In the rows, zero is written as 128.
One turn moves every row onto another: examples first, then more rows asked
basi: [163 134  96  91  93  91 131 151 127 129 148 126 115 145 141 105 122 104
 156]
biva: [124 157 104  73  97 127 102 142 114 109 173 105 138 129 145 135 145 126
 130]
nas: [132 142 104 126  86 167 127 119 137 117  97  96 116 141 110 147 124 178
 142]
ranuv: [103 156 103 108 135 102 148 102 134 120 119 105 148 134  88 134 122 114
 133]
nobe: [ 87 128  76  98  78 144 105 122 116  94 123 115 143 147 151 126 131 150
 123]
Pomo: [156 103 150 111 126 103 108 134 116 130 109 116 103 130 134 120 100 157
 123]
rina: [124  92  87 129  86 110  93 137 109 107 116 119 139 176 151 138 133 142
 144]
kofo: [140 133 134 134  97 129 122  97 119 103 181 110 124 130 139 101 122 100
 104]
Notut: [131 103  90 124 134 146 138 130 115 108 118 106 113 147 148  79 131 162
 140]
Pesi: [153 127 106 105  99 116 129 156 105  96  97 119 125 164 160 106 138 153
 159]
Dek: [120 117 108 122  95 150 104 140 153 123 132 127 124 150 137 179 119 122
  93]
Zuvu: [101 153 112 117 131 102 120 106 129 109 122  96 150 142  88 161 143 126
 131]
Nukim: [117 145 115 123 149 107 153 116 153 120 112 111 132 145  81 125 132 132
 142]
Vir: [145 138 164 119 101 121 123 113 134  98 165 126 120 132 131  81 118 132
 119]
Lavup: [116 101 115 137  96 122  91 133 154  93 147 120  93 158 125 128 161 123
 143]
Pav: [128 151 105 129 120  89 131 117 135 108 106  99 130 153  91 162 150 114
 145]
faref: [137 123 153 119 140 144 148 129 109 107 107 120 110 131 148 111 110 103
 109]
duz: [149 152 130 124  81 138 110 123 135 100 186 113 133 142 142 136 140 114
 104]
fol: [148 149 105 128  96 160 150 131 101 127 104 104 152 159 133 162 116 114
 144]
dosel: [108 107 102 126 109 121 130 114 125 110 155 126 115 144 136  98 126  70
 135]
Bisud: [115 126 141  93 132 135 107 138 140 101 158 115 111 130 125  89 144 160
 142]
Miz: [104 118  82 110 119 159 148 135 117 113 132 130 157 159 157 102 116 120
 126]
Tesov: [123 139  99 108 117 163 133 115 118 118 134  96 109 111 147 142 116 116
  83]
bimop: [145 128 120 101  66 102 108 140 144 117  94 134 101 140 135 151 104 134
 119]
tema: [174 130 139 121  83  99 117 129 147 122 169 132 120 146 130 101 110 134
 127]
Mapog: [125 154 138  97  94 145 138 117  99 118  91 111 150 137 121 125  96 155
 150]
tifus: [136 104 108 143  98 137 139 118 129 147 100 124 141 165 110 136  87 136
 152]
sim: [159 135 124 136  62 119 105 122 160 101 166 123 104 147 129 125 137 129
 117]
rur: [145 156 105 115 137  93 143 127 143 122 111  96 127 144  88 144 142 141
 148]
mig: [116 108 120 153 114 155 121  90  96 117 103  88 128 143 115 138 116 142
 138]

Pomo -> bimop
fol -> mig
Pesi -> rina
Now these:
Bisud -> basi
sim -> duz
rur -> Pav

